In the data rows, zero lies at 4.5, halfway between 4 and 5.
What is the hidden score of each row? Scores go from 0 to 20, and 10 is about the middle. The score is a weighted sum of the row's numbers plus the product of two more (or one squared), each taken from its middle value.
[4 5 5 9 3 5 6 2 7 4 6 6 6 4 6 5 6 5 2 4 7 5 5 4] -> 10
[2 5 2 3 1 7 3 5 2 5 4 5 2 4 5 6 4 3 5 2 4 4 4 6] -> 11
[5 5 2 6 4 4 2 3 4 3 2 1 5 4 5 6 7 3 2 4 6 5 6 6] -> 11
[2 4 1 5 4 5 3 1 3 4 3 3 5 5 6 5 5 2 6 5 5 7 6 6] -> 14
[5 4 7 2 6 5 3 5 7 5 3 4 6 4 4 6 7 6 3 4 3 6 5 5] -> 13
[6 6 2 4 5 4 6 3 7 3 5 3 5 3 4 5 4 5 6 1 5 5 4 6] -> 6
[4 4 7 4 4 5 6 3 6 4 4 7 6 6 6 5 4 4 8 8 5 4 6 4] -> 9
[6 3 6 5 4 4 4 4 6 7 3 7 8 5 6 4 6 6 4 6 3 4 5 4] -> 12
[5 4 7 4 5 5 5 5 4 3 3 5 3 6 6 6 6 6 3 5 3 5 5 5] -> 12
[5 3 3 5 4 6 4 3 5 4 2 5 5 5 5 5 5 3 5 6 4 6 7 6] -> 13
[4 4 2 3 2 6 4 4 4 5 3 6 8 4 7 5 6 4 6 4 2 5 3 4] -> 18
[7 4 5 5 4 4 5 5 7 1 5 5 5 3 4 6 3 3 8 4 3 5 5 5] -> 6
[9 4 4 4 6 0 6 4 6 4 6 5 3 3 4 4 4 5 5 1 3 5 4 5] -> 7
[3 4 1 4 4 6 3 2 3 4 3 2 4 5 5 4 6 2 6 6 5 7 5 7] -> 11
[7 5 5 4 4 8 5 7 8 5 6 6 3 3 3 4 1 5 2 6 5 5 8 3] -> 10
[3 6 3 2 3 4 4 5 3 7 2 3 5 5 5 5 5 5 4 4 5 4 4 3] -> 12
[3 7 5 5 5 3 4 6 4 5 4 4 5 6 4 5 6 5 6 2 3 6 3 5] -> 7
[7 3 3 3 8 2 5 4 5 4 3 4 3 3 5 5 4 5 4 3 5 5 3 4] -> 11
[3 4 2 3 5 5 4 2 3 4 2 3 4 5 4 5 6 3 6 5 5 6 5 6] -> 11
[2 6 3 5 3 8 3 6 6 4 5 5 7 3 6 7 4 4 6 4 4 4 5 5] -> 7
[3 5 4 4 3 8 5 5 2 4 4 6 3 4 7 6 5 4 3 4 5 5 3 5] -> 12
[4 6 7 2 3 5 5 4 4 6 6 5 5 6 6 3 5 4 6 6 8 3 6 5] -> 8
[3 3 6 7 6 3 6 2 5 7 6 5 4 5 3 2 4 8 3 4 5 3 6 5] -> 19
[5 5 6 3 3 4 5 5 8 6 5 7 7 4 6 3 5 6 5 7 6 2 5 5] -> 10
[2 5 3 4 2 7 5 7 7 5 3 3 6 6 6 6 5 3 2 2 6 5 5 3] -> 9
[5 6 5 5 4 4 5 3 4 5 4 3 7 5 6 5 9 4 2 2 3 6 5 5] -> 9
[2 4 2 3 4 6 4 4 4 4 4 5 6 3 7 5 6 4 3 3 4 6 2 4] -> 11
[4 2 3 3 8 6 4 1 1 5 0 5 5 5 5 4 4 3 4 7 3 6 4 5] -> 16
[2 3 5 4 4 3 4 4 6 5 6 6 7 8 7 3 5 6 6 7 6 4 4 4] -> 13
[1 5 1 2 4 5 4 5 4 5 2 2 5 6 5 6 7 3 4 2 3 4 3 2] -> 13
[3 3 3 4 4 6 6 5 4 4 4 4 4 7 4 5 3 3 7 6 5 5 1 5] -> 8
[8 6 5 3 7 5 4 5 3 8 3 3 5 4 2 4 3 5 3 6 3 5 6 0] -> 13
[3 6 4 8 4 5 5 3 6 4 6 4 5 5 5 4 7 4 5 4 6 4 6 2] -> 9
[7 4 4 4 6 9 4 5 5 5 5 6 3 3 4 5 2 5 4 7 1 4 8 2] -> 13
[5 1 6 5 4 3 5 6 3 2 6 4 3 5 5 5 4 3 3 5 6 5 1 6] -> 7
[6 6 3 4 5 4 6 3 5 2 5 3 4 5 4 4 3 4 6 1 6 7 4 3] -> 7
[6 5 6 3 5 4 5 8 6 4 6 5 4 5 3 3 4 4 5 5 5 5 2 5] -> 9
[6 3 5 3 4 4 4 6 6 6 3 4 4 5 4 3 6 3 2 7 4 5 5 3] -> 18
[4 5 8 2 4 5 5 4 2 3 3 5 4 3 6 5 7 5 5 4 1 6 6 5] -> 13
[5 3 5 5 6 7 5 8 5 6 5 6 4 2 3 5 2 4 2 6 3 3 6 2] -> 9
[7 7 5 4 6 7 3 5 2 7 3 7 4 6 3 4 3 5 6 7 1 6 6 0] -> 15
[2 6 1 3 3 5 4 5 3 5 5 3 5 3 6 5 4 4 3 2 6 3 3 6] -> 9
[6 4 5 3 6 2 5 5 5 2 5 1 1 7 4 7 3 4 4 2 6 6 3 3] -> 7
[7 5 7 3 6 5 6 4 6 4 4 5 6 5 5 6 5 4 5 3 3 6 5 5] -> 9
[6 4 6 3 5 5 5 4 5 5 1 4 5 6 4 5 6 4 7 4 1 7 6 4] -> 15
[6 3 4 5 4 5 4 4 5 3 5 5 4 5 5 3 5 2 5 7 3 6 3 5] -> 13
[4 7 3 2 3 6 5 4 4 4 4 4 5 7 7 7 2 2 7 4 5 4 3 6] -> 11
[4 4 3 6 3 5 5 3 4 3 7 5 4 4 4 3 5 3 6 4 7 4 4 6] -> 8
[4 2 6 1 5 3 5 6 0 2 7 5 1 7 4 4 4 3 4 6 6 4 2 6] -> 10
[8 5 5 5 4 3 6 4 5 2 6 6 4 4 5 4 3 4 7 2 4 5 3 3] -> 7
[3 5 3 5 7 3 4 3 5 3 5 2 5 3 3 6 6 5 1 6 7 6 5 7] -> 14
[8 6 5 4 5 8 5 5 6 4 4 6 5 2 4 6 1 4 5 7 2 6 9 2] -> 10
[2 4 4 7 3 4 4 3 6 3 5 5 5 7 3 5 5 4 4 5 5 6 4 3] -> 12
[6 2 5 4 5 5 4 2 4 7 5 7 7 6 6 4 7 5 5 7 3 2 6 4] -> 13
[3 6 5 8 3 3 3 3 5 8 8 6 5 5 4 3 7 6 6 2 3 5 5 5] -> 9
[5 4 6 8 2 2 4 3 8 7 6 7 5 4 3 3 7 6 3 4 4 5 5 5] -> 7
[2 4 5 3 3 8 3 6 7 4 5 4 5 4 6 6 3 5 3 2 7 3 3 6] -> 8
[4 5 1 5 6 3 2 2 3 4 1 0 4 3 3 5 5 4 3 5 7 4 7 5] -> 13
[6 4 3 6 5 3 7 6 6 2 6 4 4 5 5 6 3 4 5 3 4 6 4 5] -> 9
[4 8 2 4 3 6 4 6 3 5 5 4 7 6 7 5 3 2 3 4 7 3 3 6] -> 12
[5 1 6 3 3 4 6 8 2 2 5 6 3 4 5 3 4 2 3 7 5 2 2 5] -> 14
[7 3 4 4 6 0 3 5 4 3 7 4 2 4 2 7 2 3 4 1 5 7 2 4] -> 7
[4 2 5 6 6 3 4 4 4 6 6 7 3 2 3 4 4 7 3 5 6 3 3 5] -> 10
[2 4 3 3 2 6 4 7 5 2 5 6 7 4 6 6 3 2 7 3 4 4 4 5] -> 8
[6 3 4 3 6 1 6 6 5 5 6 4 3 2 4 5 2 6 5 1 4 5 5 5] -> 6
[6 5 4 5 4 4 2 9 4 6 4 5 4 3 3 3 2 6 6 7 3 6 5 2] -> 7
[5 5 8 2 6 3 4 5 4 4 4 3 2 3 4 6 7 7 4 3 3 5 5 6] -> 9
[7 4 4 6 7 5 5 7 4 4 7 7 6 2 5 4 4 4 3 6 2 5 6 2] -> 9
[3 4 5 8 4 2 6 2 5 6 6 5 5 5 4 3 5 6 3 4 4 3 4 5] -> 14
[3 7 5 3 4 3 4 4 6 7 2 0 5 5 4 6 7 6 3 2 4 6 6 3] -> 7
[3 5 2 5 6 5 2 1 5 4 5 1 6 4 4 4 7 3 4 4 4 7 6 6] -> 10
[3 5 4 5 0 5 6 4 6 5 3 3 8 6 8 3 5 4 5 5 6 4 7 4] -> 8
[1 4 2 5 5 4 2 2 5 4 3 1 5 2 6 4 7 3 4 5 4 6 4 7] -> 10
[4 4 6 5 5 3 6 3 6 6 4 5 6 6 6 4 6 6 3 5 6 3 6 2] -> 10
[6 7 3 4 3 3 3 5 4 4 7 3 2 4 3 3 2 4 8 1 6 6 5 5] -> 5
[2 6 5 3 1 4 6 4 6 7 4 6 7 4 8 4 6 4 7 7 4 4 5 5] -> 8
[2 2 5 2 4 5 6 4 3 7 2 6 4 7 6 4 7 4 5 7 4 3 5 2] -> 16
[7 4 3 5 6 5 4 4 2 5 5 4 5 7 4 6 2 3 3 5 5 5 6 1] -> 10
[3 3 5 3 3 7 4 5 2 2 4 5 3 3 6 5 6 4 2 4 5 3 3 5] -> 16
[5 3 4 4 6 5 2 2 4 4 3 4 5 4 5 6 6 3 5 5 5 6 6 7] -> 11
[3 3 4 6 2 5 4 6 4 1 6 3 5 6 4 5 4 3 6 7 6 5 4 5] -> 6
[5 3 2 4 8 4 4 3 2 3 2 2 4 2 4 5 5 5 1 6 9 5 5 6] -> 11
[5 4 7 3 4 3 6 4 7 5 7 6 7 5 7 5 6 5 5 5 7 2 6 4] -> 7
[8 4 3 5 5 3 5 5 9 2 5 3 6 3 5 5 4 5 3 1 7 6 5 4] -> 7
[4 5 6 7 4 3 5 2 5 8 5 4 4 7 3 4 8 6 1 4 5 4 6 2] -> 8
[6 4 6 7 5 3 6 3 6 4 7 8 4 1 3 4 5 6 5 5 5 5 4 3] -> 5
[4 3 4 8 4 5 5 2 7 7 6 4 6 5 3 6 6 5 3 2 6 3 5 2] -> 4
[4 3 5 4 7 4 2 4 5 4 5 5 6 1 5 6 7 6 1 5 6 4 4 7] -> 10
[4 4 6 8 5 2 4 3 4 6 4 6 4 4 3 2 6 6 5 3 4 3 4 4] -> 10
[4 5 9 3 7 4 4 6 8 5 5 3 5 2 5 5 6 6 2 3 6 6 4 6] -> 5
[6 3 4 3 5 5 4 4 3 4 5 4 4 6 4 4 6 2 4 6 4 4 3 4] -> 17
[4 4 8 4 7 4 4 6 4 4 5 3 6 4 5 6 5 6 3 4 4 5 2 7] -> 5
[5 5 7 5 7 4 3 4 6 3 4 3 5 2 3 5 6 7 5 4 3 4 6 5] -> 6
[3 6 4 5 4 4 3 8 4 4 6 5 4 6 4 4 4 3 7 5 5 3 1 7] -> 11
[2 3 3 3 3 3 4 4 3 4 5 0 3 6 4 5 3 2 5 6 5 6 2 3] -> 6
[6 6 3 5 4 6 3 5 3 7 3 5 4 5 4 4 2 4 3 5 3 6 8 1] -> 12
[2 3 2 3 5 7 3 4 4 6 3 4 6 5 6 5 6 4 3 3 4 5 3 4] -> 12
[5 3 3 3 3 4 5 6 2 4 3 4 4 2 6 3 5 3 5 5 7 3 4 5] -> 12
[6 3 4 3 6 5 5 4 5 1 7 4 1 2 4 5 4 4 5 2 5 6 4 5] -> 7
[5 3 4 6 6 7 2 3 4 2 3 4 3 6 5 5 4 2 4 5 5 6 4 7] -> 15
[3 6 1 5 2 7 3 6 5 5 3 4 7 6 5 6 5 3 4 3 4 5 4 2] -> 11
[8 5 5 4 5 5 3 6 2 4 5 7 4 4 3 5 3 5 4 5 3 4 6 3] -> 11
[8 6 5 4 5 4 6 4 5 2 5 5 4 4 4 5 3 5 6 2 5 5 4 4] -> 8
[6 6 3 4 5 3 4 6 6 4 7 4 2 6 3 5 4 5 5 2 5 6 3 5] -> 8
[3 4 3 6 5 7 2 3 7 2 4 4 5 2 6 6 5 4 4 5 5 5 6 7] -> 14
[4 2 5 3 4 5 5 4 3 5 6 4 2 4 4 3 5 3 3 4 6 4 2 5] -> 10
[6 3 6 5 3 5 5 5 1 4 4 7 3 6 4 4 6 2 5 6 4 5 3 4] -> 15
[5 4 6 3 6 5 4 9 5 4 4 6 3 4 4 5 3 5 3 5 2 4 6 1] -> 11
[7 6 4 5 6 5 6 8 3 5 5 5 5 4 4 4 2 4 3 6 5 3 5 3] -> 9
[7 6 5 5 5 9 4 7 3 3 4 7 3 3 3 4 2 3 4 7 2 4 7 2] -> 14
[7 3 5 2 6 3 5 4 2 2 6 4 0 5 2 6 4 5 2 2 5 7 2 5] -> 10
[3 2 5 4 2 5 5 8 1 3 4 7 4 4 6 7 5 5 3 4 4 4 1 5] -> 10
[5 6 3 7 3 5 4 4 5 3 6 5 6 4 4 4 5 2 5 5 6 3 4 6] -> 10
[6 3 3 4 8 4 4 3 4 2 4 5 3 3 4 6 4 4 2 4 6 6 5 6] -> 15
[3 3 4 3 3 8 3 4 3 3 4 6 5 3 7 6 4 4 5 4 5 5 3 6] -> 11
[3 6 4 3 3 5 4 5 4 5 5 2 6 5 5 7 3 4 4 3 6 3 2 5] -> 5
[2 3 5 7 4 2 6 3 7 6 7 4 5 5 4 3 7 6 4 3 4 4 5 4] -> 9
[4 7 6 3 3 6 5 4 5 5 3 3 7 5 6 6 6 4 8 5 2 8 7 5] -> 7
[4 4 4 5 3 5 7 7 5 3 7 4 5 3 5 5 5 2 5 5 4 4 3 5] -> 4
[4 6 3 4 2 7 6 6 6 3 3 3 7 4 8 7 4 3 2 2 7 5 3 4] -> 10
[3 4 5 5 4 6 5 5 4 3 8 5 2 3 4 3 4 3 6 5 6 3 2 7] -> 7
[5 7 2 7 6 6 5 7 6 5 5 4 5 4 3 6 3 4 4 7 2 4 8 1] -> 12
[4 2 5 4 5 6 5 6 3 1 8 5 3 5 3 5 3 4 6 6 6 5 2 7] -> 6
[3 4 7 4 5 4 4 4 5 2 3 2 4 6 3 6 4 6 6 4 3 6 4 5] -> 6
[5 5 5 3 6 4 5 3 3 7 3 6 6 8 7 3 6 7 7 8 4 1 5 3] -> 14
[4 6 5 2 5 5 5 6 4 5 6 4 5 4 4 6 4 4 5 4 8 3 1 6] -> 6
[2 6 6 6 4 4 4 2 4 6 5 6 3 7 2 2 5 6 4 3 4 3 5 5] -> 18
[2 4 4 4 3 7 7 4 2 4 4 5 6 5 7 5 5 5 4 3 5 2 4 6] -> 8
[4 5 3 6 7 4 2 6 4 3 4 3 5 3 4 5 6 4 0 6 7 4 6 5] -> 18
[7 4 5 4 5 2 5 6 4 3 5 5 2 6 6 6 3 4 4 4 4 6 4 3] -> 10
